One vector is turned by the same rotation once a tick. Each row is the vector after some number of ticks, and that number follows the row.
The counts run from 0 to 215.
[ 99 130 166 128 123 118  75 145 107 121 153  96 167 154 100 113 168  48
  92 121 127 133 138 144  95 119 104 115 145 114 167  65 121 115 127 129
 136 163 134 105 159]
62
[115 138 145 143 134 125  94 104 135 197 171 183  90 100 118 114 150 112
 116 144 152 119 147 114 131 149 109 120 121 123 121 121 125 173 153 137
 152 193 100 157 112]
26
[124 126 127 118 158 146 119  99 140 126 137 147 152 136 134 127 160  62
 134 146  79 172 160 130  79 140 143 133 131 169 138 106 127 110 141 202
 146 205 146 117 110]
208
[110 138 123 132 112 111  92 153 114 120 158  90 145 139  87 106 124  60
 116 109 149 128 132 157  94  92 101 138 140  83 144  88 115 158 145  95
 135 162 132 127 162]
61
[137 147 142 114 109  56 117 135 154  61 157 146 147 120  97 101  95 178
 143 131  88 149 105  95 146  92 124 103 140 129 153 134 151 151 134 135
 125 113 158 160 132]
109
[124 113 130 135 139 148 103  94 185 113 126 140 116 136 133 115 156  65
 122 136  88 122 136 133  98 132 149 172  88 115 111  71 103  87 129 146
 168 163 124 141 105]
54
[104 109 146 124 135  99 144 113 116 137 100 128 115  98 101 120 157 165
 125 123 171  75 126 159 148 158  99 121  91 125 109 123 110 163 143 147
 124  83  73 107  99]
163
[ 81 166 174 115 146  62  92 121 128 104 105 122 112 103  94 103 138 155
 160 134 110  99 125 178 132 118 141  95  94  98 116 129 136 181 117 150
 119 103 130 139 123]
167
[102 136 105 178 160 167  87 164 142 122 108 124 127  97 137 124 158 116
  78 149 111 135 163 162  92 124 133 128 135 112 118  75  87 136 123 191
 100 150 138 125 113]
32
[104  88 105 134 129 102 130 169 144  93 110  90 173 133 139 156 155 107
 156 137  85 118 121 148  63 167 132 164 126 137 143 119 129  99  94 159
 165 114 123  99 112]
72
[119 160 100 134 149 146 143 161  93 101 125  95 109 136 142 145 160 100
  98 109 109 206 159 117 123  90 122 107 137 171 127 140 113 165 132 111
  92 149 139  73 109]
2
[162 129  86 105 137 179 166 130 120 120 129  96 136 146 138 174 152  96
 118 155 119 183 170  95 105 121 160 138 131 124 131 117 141 135 155 190
  96 115 149 129 134]
213
[113 136 191 112  96 167 154 180 130 153  96 127 135 121 122 154 152 131
  93 168 124 113 131 167 133 159 126 123 107 167 119 163  94  89  89 137
 118 106 114  87 109]
160
[102 117 179 133 100  96  76 143 155 147 146 153 148  97  94 127 178 148
 145 141 145  80 120 166 116 165  93 120 118 126 133  71 116 140 114 125
 169 110 106 117 131]
44
[121 134 169 137 168 144 138 131  94 173 116 111 118 129 111 127 124 135
  54 127 195 108 162 113 139 132 114 114 145  78 139 127 104 153 122 169
  79  89 103 164 125]
154
[138 134 137 114 149  84 105 108 153 115 145 122  91 107  95 112 144 122
 177 158 159  92 115 124 141 128 125 121  77  76 105  93 151 189 136 136
 162  69 125 159 129]
48
[180 136  69 129 127 135 129 122 164  93 151 123 110 127 109 129 100 144
  96  87 104 185 136  61 127  89 105 130 134 114 111 126  95 149 151  95
  89 155 129 121 113]
117
[ 93 166 193 148 188 117 112 105 128 151 123 172 127  99 149 119 123 114
  63 134 139 123 150 164  76 135 144 130 133 159 131 123 100 132 136 159
 118 170 119 140 123]
150
[111  89 144 107 110 109 133 114 140 142 142 128 143 160 118 122 171 111
 155 129  88 104 151 116 154 187 130 118 117 130 127 140  99  76  96 167
 189 161 136 119  93]
199
[181  87 173 128  78 129 162 143 137  96 133 157 173 130 119 154 143 148
 128 135  88 126 101 118 134 160 110 129 108 187 141 160 145  97 109 142
 119 104 122 101 108]
103
[128 115 174 137 130 185 124 131 133 153 100 115 131 123 142 152 181 113
  65 159 148 134 153 153 109 148 135 133  95 137 100  73 122 142 133 172
 112  84  90 140 114]
36
[156 120 130 133 161 148 156 123 129 122 122 118  73 149 126 154 145 166
 131 123 120 128 177 109 148 168 164 101  77 111  75 135 107 126 140 160
 152 103 128 117  81]
19
[128  95 177 135 120 132 112 140 137 118 153 148 139 122 114 133 200 122
 132 166 127  76 108 145 157 173 104 122  79 133 119  98 111  87  86 163
 145  94 113 102 116]
45
[136 117 137 120 134 146 125  87 110 191 170 142 166 158 139 124 136  87
 102 142 168 129 160  93 128 122 142 112 174 117 160  91 155 141 140 178
 113 133 119 175 154]
211
[125 112  86  85 126 128 140 156 144 163 118  95 144 111 129 160 153  86
 153 144 125 123 129  93 153 130 102 155 135  93 129 157 142 162 109 117
 167  59 100 131 103]
192
[141 113 145 131 127 102 167 158 139  68 152 124 138 167  87 107 120 104
 156 142  61 137 148 135  90 143 161 129  88 143 117 172 134  90 129 145
 158 183 159  86 119]
81
[147 139  55 114 107 149 143 153 139 143 133  85 148 130 118 151 118 118
 129 145 139 187 155 106  81 100 138 133 153 112 125 110 153 195 158 150
 114 123 137 137 151]
214
[102 108 143 115 121 154 122  87 118 164 120 123 122 118 110 110 189  41
  79 118 152 104 139 120 160 130  82 128 128 142 141  82  89 114 119 136
 120 142  98 117  97]
181
[108 158  99 135 153 142 140 194 118 127 130  97 125 145 157 158 145 173
 140 139 117 159 130  94 145 131 149 119 145 109 151 173 104 152  78 156
 115  66 134  91 108]
11
[140 129 140  91 180 159 132  79 156 105  91 124  83 116 123 122 159  83
 135 135 101 116 134 113 168 114 152 134  73 112  91 129 100 111 137 167
 108 113 132 140  71]
173
[102 155 152 137 104 183 107 209 178 185 143 157 146 113 116 138 148 110
  89 182 132 133 139 145 108 116 128 115 154 110 148 123 120 146 106 121
 112 117 124 153 154]
34
[143 112 137 100 127 184 129 115 110 146 137 112 129 122 120 142 181  31
 107 118 140 126 138 110 191 114 106 144 132 145 149 128 103  91 106 155
 116 141 133  92 105]
182
[135 132 120 118 128 119 122 181 120 103 144  75 166 146 105 152 132  96
 154 155 146 148  97 111 107 104 141 147 130  77 172 158 177 170 110 139
 121  67 136 113 161]
69
[101 160 114 128 119 148 151 193 138 159  91 102 127  83  87 118 119 156
  92 137 133 171 149 159  88 106 101 127 123  98 117 150 108 195 134 112
 104 105 122 117 116]
157
[177 104 102 139  82 121 164 129 136 158 143 123 176 129 106 133 123 132
  92 141 167 132 130  95 126 108 103 126 180 109 154 138 145 163 169 127
  81  74  99 158 143]
96
[117 154 159  91 115 172 123 158 156 120  98 118 121 133  97 108 153  44
 100 124  73 151 157 144 148 100 145 140 116 140 130 134  92 117 107 114
 127 166 161 107  95]
178
[152 128 107 113 117  94 142 148 158  51 139 141 143 115  95 127 112 181
 160 144  87 133  76  70 167 110 128 124 129 130 137 159 126 123 112 142
 104 119 155 113 111]
108
[ 84 190 184 138 159 109  98 128 121 163 143 158 128 101 129  85  97 117
  79 140 134 150 147 136  99 100 126 104 145 105 147 150 114 161 118 125
 107 177 138 150 128]
149
[ 67 139 156 115 158  90 101 109 125  90  77 137 125  98 110 104 162 133
 134 136  92 100 114 174 126 124 124 124  94 130 106 115 100 128 118 163
 127 142 135 108  82]
168
[132 113 130 127 146 126 106  99  97 148 140 108 156 119 140 144 167  63
 121 116 179 111 115 127 103 157  94 139 134 119 153  87 156 147 153 129
 145 100  98 131 147]
66
[131 122 141 130 122 128 117  98 108 157 141 157 144 121 153 123 133 134
  63  87 166 148 113  92 119 151  65 118 146 165 142 100 117 167 155 100
 123 139  83 128 136]
123
[ 97 148 212 116 143  93 116 116 120 144 114 152 149 125 163 143 113 168
  80 124 143 142 119  95 104 180 120 122 147 137 153 120 115 130 100 122
 155  67  96 141 130]
132
[144 169 133 115 139 147 132 135  89 114 153 113 131 112 138 148 115 143
  89 116 159 185  86  63 143 108 107 125 151 131 149 175 136 168 110 106
  80  96 129 101 149]
126
